Where one turn sends some rows of the set: a few examples, then the rows asked:
bek: 1 21 -3 44 19 2 24 -10 10 -8 -22 2 14 0 -22 8 -5 -2 -35 5 -6 -3 -33 -16
 -18
dad: -15 12 -1 20 5 -1 13 3 -6 -1 -15 29 5 -3 7 8 -9 9 -26 -4 -31 -2 -20 -16
 -8
sumog: -12 8 4 22 -2 22 1 6 -1 -14 -7 15 4 2 -24 8 -10 8 -35 -13 -8 3 -13 -31 0
Taga: 21 14 -8 15 -10 -8 5 -3 8 -8 -6 1 10 -28 -19 -11 -2 -14 -31 5 4 -13 -16
 -24 -4
pesu: -1 13 0 3 7 -5 16 7 -11 -5 -22 22 24 7 1 -4 -6 15 -29 0 -26 6 -13 0 1
ros: 15 23 8 11 17 -23 -6 7 -21 -5 -13 3 4 7 -29 7 -9 -8 -30 10 -13 -23 -10
 -18 -9
pil: 20 13 -5 6 2 -18 3 -2 -16 -9 -6 -5 5 1 -17 2 -4 -16 -42 7 -23 -21 -13
 -14 6
Dure: 7 23 -6 37 21 -1 21 -9 3 -8 -24 1 30 9 -28 6 -6 -1 -41 9 -1 6 -24 -18
 -10
Zezat: 15 22 -4 5 -6 1 14 -5 -14 -18 4 7 29 17 -15 -10 -10 28 -24 1 -18 0 -19
 -18 3
kogi: 45 14 6 18 7 -7 12 -8 0 -2 -11 36 8 -11 -3 7 -7 5 -28 2 -2 -6 -21 -21
 -10
tigi: 36 9 1 10 4 -15 14 -15 -5 -10 -8 37 15 -10 -7 13 -8 12 -31 12 4 -1 -20
 -23 -7
zavek: 9 19 -4 40 19 -2 27 -13 10 -15 -25 -5 18 1 -17 3 2 -2 -36 9 -11 1 -30
 -12 -14
goguk: 4 24 7 22 -2 2 13 -4 -4 -17 4 10 0 3 -5 -3 -7 25 -9 -3 -26 -17 -31 -21
 -16
Nili: 15 8 5 12 7 10 3 4 -1 -29 -21 -1 13 8 -21 -10 4 11 -32 -9 -17 12 0 -12 2
sof: 2 12 4 28 14 4 -11 1 -1 -27 -16 8 1 7 -28 5 -3 13 -27 -6 -14 10 2 -30
 -16
Dop: -1 18 -5 30 13 2 30 -10 5 -10 -20 1 29 4 -24 6 -6 2 -41 9 1 2 -32 -11 -7
fezen: -2 9 -3 3 -1 -21 5 -8 -16 -15 2 1 0 -3 -24 9 -13 -2 -37 12 -11 -23 -20
 -5 -5
vude: 7 20 -2 14 7 -10 -4 3 -12 2 1 6 -3 2 -32 3 -21 -6 -36 -5 -9 -27 -17 -3
 -9
rizi: -8 2 15 10 0 13 14 7 -1 -31 -17 5 4 -4 -12 1 5 12 -24 -1 -14 -1 -18 -16
 -1
kor: 7 15 -2 11 -4 -17 1 -4 2 -12 -5 9 14 -24 -32 -3 -7 -1 -25 14 18 -11 -14
 -22 -14
Gebor: -8 17 -12 21 11 -6 -2 -2 -11 1 -13 31 17 10 -9 9 -18 15 -35 -4 -24 11 -4
 -20 -10
suf: 19 18 4 9 2 -19 2 3 -1 -13 -16 4 20 -21 -28 -6 1 -6 -23 17 12 -10 -10
 -28 -11
kem: 21 27 0 28 6 -7 3 -9 -7 -21 -1 5 5 9 -6 -4 -3 21 -13 0 -35 -7 -17 -32
 -17
todo: 8 17 -6 22 18 -13 1 -2 -4 -10 -22 19 9 7 -1 -4 -6 15 -25 -5 -36 9 -2 -3
 -17
buv: 10 31 -1 17 0 5 4 1 -16 -4 5 17 25 19 -22 0 -18 24 -23 -4 -13 -3 -19 -35
 -3
Vamu: 38 9 -2 17 2 -8 12 -17 4 -6 -3 36 4 -14 -6 7 -12 11 -31 1 1 -5 -22 -12
 -13
kop: 24 21 -3 21 -1 -8 -4 2 9 -1 -8 5 9 -23 -29 -12 -7 -10 -27 -1 9 -14 -11
 -20 -13
Vabo: 36 14 7 12 9 -11 11 -9 -4 -5 -9 40 13 -7 -13 10 -13 16 -26 8 10 -4 -21
 -14 -14

kop -> kor
tigi -> kogi
Nili -> sof
Where do these go?
Dop -> zavek
Zezat -> kem
vude -> fezen
pesu -> todo

Where one turn sends some rows of the set: a few examples, then the rows asked:
zevi: 10 5 5 7 37 -1 4 11 15 10 -11 9 14 14 13 15 4 -6 9 7 29 4 7 13 -3
Vizol: -11 -5 0 -14 8 -8 -11 19 8 12 6 11 -23 -2 12 9 0 -2 14 1 6 -5 0 -5 -8
lafut: -1 -14 -6 6 -7 -11 14 4 11 -1 5 -7 -2 8 -1 -2 -15 10 -1 4 -7 -16 7 2 -11
Tivu: 4 8 5 19 21 9 -2 -2 5 6 -21 24 6 5 9 2 -7 -5 8 4 23 3 23 16 -11
Rop: -1 -1 8 8 11 2 -20 16 23 0 7 13 -6 -1 9 6 9 2 -3 7 12 14 -5 -3 14
bagog: 9 14 17 14 32 -7 -1 -12 11 23 -8 17 11 6 5 19 11 8 14 -5 16 -9 -3 19 -3
fifiv: 6 -4 9 17 -18 -3 -5 18 19 -2 -14 22 20 9 13 15 7 3 0 12 0 -5 -2 3 -23
Bav: 14 8 10 6 -3 10 8 12 -1 10 2 20 2 2 20 -3 -6 -5 -14 24 -6 -3 -4 -7 -11
Gisuz: 10 -6 29 2 1 3 10 -2 -7 28 -7 8 3 -4 8 12 15 -14 -5 12 1 -19 -2 17 -13
Pev: 0 -2 10 10 10 5 -20 16 23 2 8 15 -6 1 8 5 13 1 0 8 11 13 -7 -3 14
rav: 2 -8 8 3 -10 2 9 19 2 16 -24 11 17 5 11 2 12 -13 7 19 21 -6 7 12 -17
lumog: -11 -2 8 17 -5 -8 2 -8 13 3 -1 21 8 16 -1 -2 3 13 -7 3 -16 -27 9 -4 -2
sabe: -6 6 21 1 6 -11 11 -12 6 25 4 3 1 5 1 24 9 -6 19 1 8 -17 -1 22 8
beba: 20 7 15 22 12 8 2 -14 2 12 -4 11 -4 -5 1 9 6 9 2 -1 14 -11 -2 33 -11
ked: 11 3 10 24 -12 -5 -6 19 17 -6 -22 14 18 6 11 11 3 7 -2 11 1 -6 0 3 -22
zuras: -10 8 13 18 -10 4 2 -10 -1 6 -16 23 7 13 4 -10 4 17 0 -4 -2 -15 14 0 -11
Rilud: 10 1 -1 25 -1 -14 -6 15 29 -4 -5 16 11 8 4 12 -6 10 -4 12 -11 -18 -4 2
 -13
bekul: 2 -5 14 14 23 -5 -8 12 17 3 -19 6 5 -6 1 2 21 13 -4 -16 -5 -5 -8 -2 10
terel: -15 -9 8 -8 13 -15 0 7 22 9 14 3 -7 8 17 11 3 3 0 13 -9 -25 -5 -3 6
rusaf: 3 -9 14 13 23 -5 -8 12 15 1 -21 5 5 -3 -1 4 22 10 -1 -17 -6 -3 -7 -2 8
Lor: 0 8 1 15 11 11 1 1 0 12 -25 25 0 9 7 2 -1 2 9 7 24 3 22 10 -17
neta: -1 -14 14 3 -3 0 6 15 6 15 -15 10 19 5 15 5 4 -20 9 17 23 -3 13 14 -15
bef: -8 -7 3 -6 8 -8 2 13 6 19 2 14 2 -2 5 -15 18 13 15 -19 5 -18 -11 4 -3
Rora: -3 -5 14 -10 17 0 13 8 5 16 -4 -2 5 11 13 12 7 -24 11 15 21 -8 7 14 10
Rumem: 8 5 -4 8 9 -3 8 11 15 8 11 19 4 7 11 -7 -17 0 -13 18 -12 -9 2 -11 -5
geb: 11 2 -3 10 -12 7 17 0 2 3 0 -4 -10 -2 1 -7 -12 12 -1 -5 1 -6 2 16 -11
momuf: -7 6 4 5 20 -18 0 0 28 11 9 3 -5 1 9 2 1 18 3 -4 -7 -30 -10 8 4
zoviz: -10 -8 4 -7 8 -9 3 13 8 19 0 12 2 -3 8 -12 17 15 13 -19 3 -21 -12 5 -3
Sokez: 8 6 5 8 36 -2 14 13 17 9 -5 13 20 15 11 18 4 -6 7 7 24 1 6 11 1
Sok: -8 -3 0 -12 9 -7 -12 21 8 14 4 9 -25 -3 10 9 1 -2 16 0 4 -3 0 -3 -9
Zufe: 8 -5 2 8 -14 5 15 1 -2 3 -2 -7 -12 0 6 -1 -13 14 3 2 -1 -9 1 11 -19
Gimi: -7 7 1 9 31 -21 -5 1 29 0 -2 7 11 4 8 -2 -4 14 -3 -3 0 -12 3 -4 7
Bivo: -2 -3 12 -6 17 -1 21 9 8 14 0 -5 4 11 9 19 4 -22 9 13 15 -6 7 13 13
voraz: 20 7 9 21 4 12 2 -14 -2 15 -8 12 -8 -4 -1 10 4 14 4 6 15 1 -4 24 -11
suk: -11 -11 2 0 19 -19 -6 11 28 -5 8 2 11 10 15 7 -2 3 -3 12 4 -6 2 -8 8
foni: -11 5 9 15 -11 1 1 -10 1 0 -18 23 8 11 0 -4 1 10 0 -7 -3 -6 21 -2 -9
tol: 16 7 9 4 -1 13 12 17 3 15 0 20 -2 0 17 4 -3 -4 -16 16 -14 -7 -7 -3 -15
Fub: 6 15 14 14 29 -14 5 -8 13 20 -6 19 13 8 2 27 8 8 17 -7 12 -11 0 17 -6
tef: 15 -1 23 5 -4 5 11 -2 -10 25 -15 8 3 -7 5 9 17 -9 -7 17 -1 -12 -7 12 -8
foz: -1 1 22 -2 9 -10 7 -12 4 26 -3 -1 0 2 5 21 13 -7 19 3 10 -20 -5 25 5

neta -> Tivu
Rumem -> Rilud
Where do these go?
Pev -> rusaf
ked -> zuras
Gimi -> momuf
Sokez -> Fub
rav -> Lor
zoviz -> Vizol
bagog -> foz
foni -> geb

Where one turn sends some rows of the set: a few examples, then the rows asked:
Vid: -14 9 26 -31 -4 -14 -9 -4 -19 -4 12 -6 -11 16 6 5 19 -19 -22 13 17 -1
 -10 9 -14
debe: -4 16 -5 -12 -7 -13 -15 -23 -14 0 -6 -13 9 18 -3 7 -1 -28 -7 25 22 2 -12
 15 -18
vev: -9 -2 12 -26 -16 0 -1 -25 -33 -2 10 -25 2 0 20 7 14 -13 -8 21 13 -10 -20
 -6 -2
tanak: -4 -6 4 -7 -27 11 5 -33 -23 -4 11 -24 -10 20 11 8 3 -18 -10 18 16 -16 -3
 6 4
dopad: -25 8 -2 -28 9 7 0 -20 8 -6 24 -7 -5 7 -1 -1 -1 -14 -8 11 10 -5 4 16 -29
fem: -26 5 -8 -27 3 15 0 -21 8 -8 22 -9 -5 14 -5 4 -8 -11 -1 8 -1 -5 -1 14
 -27
ziruk: -2 27 8 -29 6 11 12 -12 4 13 -11 -11 -7 25 16 17 5 0 -12 14 0 -14 -8 0
 -1
Mapoz: 1 20 7 -15 -13 14 9 -7 -5 10 -21 -8 -4 16 13 14 11 3 -30 8 -6 -7 -7 -1
 -16
Lak: -4 -4 -10 -20 -5 -11 -8 -3 -9 6 -6 -25 21 5 1 9 -9 -2 -9 17 17 -7 -23
 -13 -10
seba: -1 3 7 -10 -16 -9 -13 -18 -14 -8 5 -17 -16 31 -3 8 5 -23 -17 20 17 -10 0
 23 -4
bizi: -20 -12 -6 -24 -1 11 -8 0 -5 -4 17 -20 3 0 -3 5 -7 -2 -21 7 -15 -11 -8
 -9 -23
lamo: 4 14 0 -10 -12 12 12 -6 -15 24 -7 -19 5 13 9 15 18 -6 -20 5 -13 -9 -11
 19 -23
bom: -23 0 12 -24 -3 16 6 -11 1 -17 23 -14 -14 13 -1 6 -7 -5 -14 -5 4 -14 6 0
 -26
kel: -4 -7 7 -17 -11 5 9 -10 -21 0 2 -37 8 18 -5 17 -15 1 3 -3 15 -16 -16 -13
 -8
vom: -16 -6 -11 -21 6 2 -5 -6 3 7 28 -14 8 -8 2 -5 0 -10 -19 19 -1 -9 -5 9
 -24
Sogo: -12 7 -2 -10 -10 19 10 -24 -12 18 0 -5 -15 17 10 -5 0 -10 -12 -9 19 16
 -5 2 -9
badot: -13 -14 1 -17 -6 12 -1 2 -5 -6 25 -21 -2 -2 2 2 -5 -1 -25 2 -7 -17 -3 -7
 -20
kupub: 4 9 -9 -8 -13 14 12 -3 -17 21 -4 -22 3 5 8 15 12 1 -22 6 -9 -9 -10 18
 -27
Gisak: -6 -11 4 -5 -21 12 12 -22 -17 11 25 -16 -6 12 12 1 6 -17 -19 22 15 -15
 -4 6 8
fopas: -5 28 4 -34 11 10 11 -10 4 7 -9 -14 -11 23 14 20 0 4 -9 12 9 -14 -6 3 -7
kiko: -2 0 1 -24 8 -6 -8 8 -14 28 9 -17 -8 17 9 1 4 -12 -13 -9 8 5 -20 0 -2
musup: 1 1 12 -12 -19 6 1 -15 -30 -8 4 -33 3 17 6 16 -10 -11 -1 4 10 -17 -21
 -14 -2
kadu: -2 -4 15 -7 -18 -4 -4 -3 -12 -1 18 -12 -19 29 -3 5 7 -19 -27 12 12 -11 1
 18 -2
Lunis: -18 2 15 -30 -8 1 7 -23 -23 7 20 -11 1 -2 21 1 18 -17 -13 24 20 -4 -15
 -3 -5
famer: -6 7 14 -30 -5 -21 -20 -11 -25 -5 4 -18 -3 11 6 6 16 -19 -17 24 13 -3
 -17 10 -10
notog: -2 7 -10 -14 2 1 -6 -8 2 24 3 -3 -14 24 7 -6 -3 -13 -17 2 17 11 -9 7 3
zetut: -21 -5 -18 -23 4 5 -10 -9 5 3 20 -12 6 3 -4 2 -3 -13 -13 16 -8 -5 -7 11
 -28
Mima: -25 -3 5 -27 -3 21 3 -13 -3 -15 18 -17 -8 11 -4 7 -11 -1 -8 -2 -8 -10 -2
 -6 -22
medi: -5 14 8 -8 -19 5 2 -29 -20 -12 0 -21 -4 32 -2 15 -6 -24 5 4 22 -8 -8 11
 -16
popav: -8 8 4 -12 -15 5 9 -24 -13 -6 -1 -22 1 26 -14 13 -11 -7 9 -3 22 -2 -8 16
 -24
maluf: -11 0 10 -21 -5 12 7 -8 -29 23 6 -18 -9 12 11 2 7 -9 -9 -20 9 10 -16 -5
 -14
rogut: 2 3 -1 -16 -7 -12 -15 -9 -24 3 -2 -25 16 3 4 8 -4 -16 -13 25 11 -7 -25
 -9 -4
Nera: 2 21 2 -24 8 8 14 -11 -6 27 3 -21 2 22 12 18 13 -9 -3 11 -6 -17 -13 20
 -9
Labo: -1 20 -8 -26 11 8 14 -10 -8 27 6 -24 2 14 11 18 9 -5 -1 12 0 -15 -13 24
 -16
badi: 0 18 2 -15 -13 15 9 -3 -4 2 -19 -11 -10 14 11 16 3 10 -31 5 0 -8 -4 -2
 -18
rumip: -7 10 -11 -15 -9 -12 -8 -17 -2 1 -9 -11 14 13 -7 6 -5 -10 -4 16 25 7 -15
 15 -25

Gisak -> Lunis
medi -> musup
Where do these go?
dopad -> bom
fem -> Mima
kiko -> notog
Mapoz -> lamo
kupub -> Labo
tanak -> vev
kel -> Lak

